[[-12  25  43  21]
 [ 77 -34 -80 -39]
 [-40   6  23  11]]
->
[ 21 -80   6]

[[87 81]
 [ 4 49]]
->
[81  4]

[[ 24  23  38   0]
 [-57  -4  -3 -57]
 [ 18 -22  17 -53]
 [ 29  28 -12  74]]
->
[  0  -3 -22  29]

[[ 35   3]
 [ 12  -6]
 [-57   5]
 [ 12  53]
 [ 34  73]]
->
[ 3 12]

[[-47  71 -29]
 [-21 -61   6]]
->
[-29 -61]

[[ -6 -14]
 [ -4   7]
 [ 40  84]
 [ -6  -9]]
->
[-14  -4]

[[-28  15 -36 -18]
 [  4 -31 -75  17]]
->
[-18 -75]

[[ 36 -13  25 -32]
 [ 12   1  59  -1]
 [ 56 -17 -18 -11]
 [-56  42 -85  24]
 [ 28   7  -8  40]]
->
[-32  59 -17 -56]
---
[[ 74 -19 -50  19  15]
 [ 30 -66 -34  59 -31]
 [ 24 -53 -52  -1   7]
 [ 59 -69 -60  46 -14]
 [  9 -75 -29  30  53]]
->
[ 74 -66 -52  46  53]

[[-11  22  28  69]
 [ 30 -19 -18 -51]
 [ 43  11  19  46]
 [ 27 -30 -33 -84]
 [ -6   0   2   2]]
->
[-11 -19  19 -84]

[[-30  33 -64]
 [-35 -77 -64]
 [-10  81 -35]
 [  9  49 -50]
 [  4  65 -52]]
->
[-30 -77 -35]

[[-30   2  -7  37 -71]
 [ 51  -9 -83 -57  12]]
->
[-30  -9]

[[ 20  16]
 [-49  88]
 [-41  71]
 [ 18  18]
 [ 31   9]]
->
[20 88]

[[  3 -68]
 [-62 -41]
 [ 74  74]
 [-42 -54]
 [ 13  -5]]
->
[  3 -41]

[[-57   4   8 -42]
 [-22  21  26  -7]
 [-20  38  70  34]]
->
[-57  21  70]
---
[[-12 -52  72 -85]
 [ 41 -50 -52 -58]
 [-81 -24  28 -24]
 [-24 -34   1   3]]
->
[[ 41 -50 -52]
 [-81 -24  28]]

[[ 44   5  62   7]
 [ -6 -37  -1  36]
 [ 41 -39  -4  14]]
->
[[ -6 -37  -1]
 [ 41 -39  -4]]

[[  6 -16  34  27]
 [-57 -32 -12  67]
 [ 42 -75  69  37]
 [ 40 -22  47 -54]]
->
[[-57 -32 -12]
 [ 42 -75  69]]

[[-11  -7  53]
 [ 10 -18 -51]
 [-15   6  74]
 [  7 -74 -49]
 [ -9  60  59]]
->
[[ 10 -18 -51]
 [-15   6  74]]

[[ 66 -23   7]
 [-26  31  -4]
 [  5 -23  53]]
->
[[-26  31  -4]
 [  5 -23  53]]

[[-87 -61  37  78]
 [ 40  22  15  46]
 [-12  -5  54  37]
 [-87 -64  21  50]]
->
[[ 40  22  15]
 [-12  -5  54]]

[[ 38  14 -44   4]
 [-25  54   6  49]
 [-25   1  82  24]]
->
[[-25  54   6]
 [-25   1  82]]
---
[[ 58  -1  56 -25   3]
 [ 33 -59  20  32  61]
 [ 14 -49  19  25  49]
 [ 60  -1  67 -34  -2]
 [ 55  11  63  -6 -11]
 [ -5 -43  50  69  -4]]
->
[[ -5 -43  50  69  -4]
 [ 55  11  63  -6 -11]
 [ 60  -1  67 -34  -2]
 [ 14 -49  19  25  49]
 [ 33 -59  20  32  61]
 [ 58  -1  56 -25   3]]

[[ 72  52  79  16 -16]
 [ -8  22 -60   4 -28]]
->
[[ -8  22 -60   4 -28]
 [ 72  52  79  16 -16]]

[[-23 -30  47  -8 -37 -30   7  17   6  42 -21  38  19]
 [-20 -16  14  -5 -30 -34  10   6  -1  50 -21  31  39]
 [-42  11  42  34 -21  24   2 -23  61 -12  21  -3   9]
 [-20 -22  44  24 -39 -56  -3  38 -12  69 -19  20   2]
 [-17  -2  18   1 -36 -30   0  22  12  27 -37  22  32]
 [-25  60 -30  24 -18  -8  29 -12 -15  -5  21 -25  42]
 [-13  52 -30  -9 -35   4  24  40   1   2  14 -40  22]]
->
[[-13  52 -30  -9 -35   4  24  40   1   2  14 -40  22]
 [-25  60 -30  24 -18  -8  29 -12 -15  -5  21 -25  42]
 [-17  -2  18   1 -36 -30   0  22  12  27 -37  22  32]
 [-20 -22  44  24 -39 -56  -3  38 -12  69 -19  20   2]
 [-42  11  42  34 -21  24   2 -23  61 -12  21  -3   9]
 [-20 -16  14  -5 -30 -34  10   6  -1  50 -21  31  39]
 [-23 -30  47  -8 -37 -30   7  17   6  42 -21  38  19]]

[[-42 -18 -72 -22   3  28  -9  19  17 -72]
 [ -5  43   0  73  -9  25  26  22  46  52]
 [-18 -35   5  52 -57 -75  47 -64 -45  52]]
->
[[-18 -35   5  52 -57 -75  47 -64 -45  52]
 [ -5  43   0  73  -9  25  26  22  46  52]
 [-42 -18 -72 -22   3  28  -9  19  17 -72]]

[[ 62 -14 -45  29  55 -22  53   0 -57]
 [-39  63   0  66 -17  -3  39  45   2]
 [-14  -8 -12 -40 -15  24 -58 -30  40]
 [  8  -7  47  17 -10   6 -71 -25  28]
 [-28  59  37  59 -39   4 -37 -15  34]
 [ -7  23  46   6 -39  18 -42 -45   7]]
->
[[ -7  23  46   6 -39  18 -42 -45   7]
 [-28  59  37  59 -39   4 -37 -15  34]
 [  8  -7  47  17 -10   6 -71 -25  28]
 [-14  -8 -12 -40 -15  24 -58 -30  40]
 [-39  63   0  66 -17  -3  39  45   2]
 [ 62 -14 -45  29  55 -22  53   0 -57]]

[[-69  58  67 -40  12  -3   1  40]
 [-48  54  58 -64 -28 -34 -14 -54]
 [ 39 -10 -17 -49 -46 -38 -18 -78]
 [-52  28  39  28  48  34  17  87]
 [ 60 -54 -64  52   2  21  10   8]
 [-56  55  61 -64 -21 -33 -15 -48]
 [-68  57  68 -39  11  -4   1  37]
 [  8 -29 -29  58  49  37  18  81]
 [ 66 -54 -63  19 -26 -10  -7 -57]
 [ 66 -52 -65  43  -9  14   2 -18]
 [-39  47  52 -68 -32 -35 -16 -61]
 [-22  -7  -4  52  50  37  18  87]]
->
[[-22  -7  -4  52  50  37  18  87]
 [-39  47  52 -68 -32 -35 -16 -61]
 [ 66 -52 -65  43  -9  14   2 -18]
 [ 66 -54 -63  19 -26 -10  -7 -57]
 [  8 -29 -29  58  49  37  18  81]
 [-68  57  68 -39  11  -4   1  37]
 [-56  55  61 -64 -21 -33 -15 -48]
 [ 60 -54 -64  52   2  21  10   8]
 [-52  28  39  28  48  34  17  87]
 [ 39 -10 -17 -49 -46 -38 -18 -78]
 [-48  54  58 -64 -28 -34 -14 -54]
 [-69  58  67 -40  12  -3   1  40]]

[[-12  42 -61  15   0   3  51 -75   9 -23 -26 -41 -40]
 [ 40 -16  -5  -9 -12  -4  18 -34  -9 -12   7  -5 -22]
 [  4  20   0  28  17   2 -27  40   6  24 -19   6  40]]
->
[[  4  20   0  28  17   2 -27  40   6  24 -19   6  40]
 [ 40 -16  -5  -9 -12  -4  18 -34  -9 -12   7  -5 -22]
 [-12  42 -61  15   0   3  51 -75   9 -23 -26 -41 -40]]

[[ 19  -2 -17]
 [ 10 -34  -9]
 [ 30 -33  44]
 [ 20  73  33]
 [ 17  77  36]]
->
[[ 17  77  36]
 [ 20  73  33]
 [ 30 -33  44]
 [ 10 -34  -9]
 [ 19  -2 -17]]
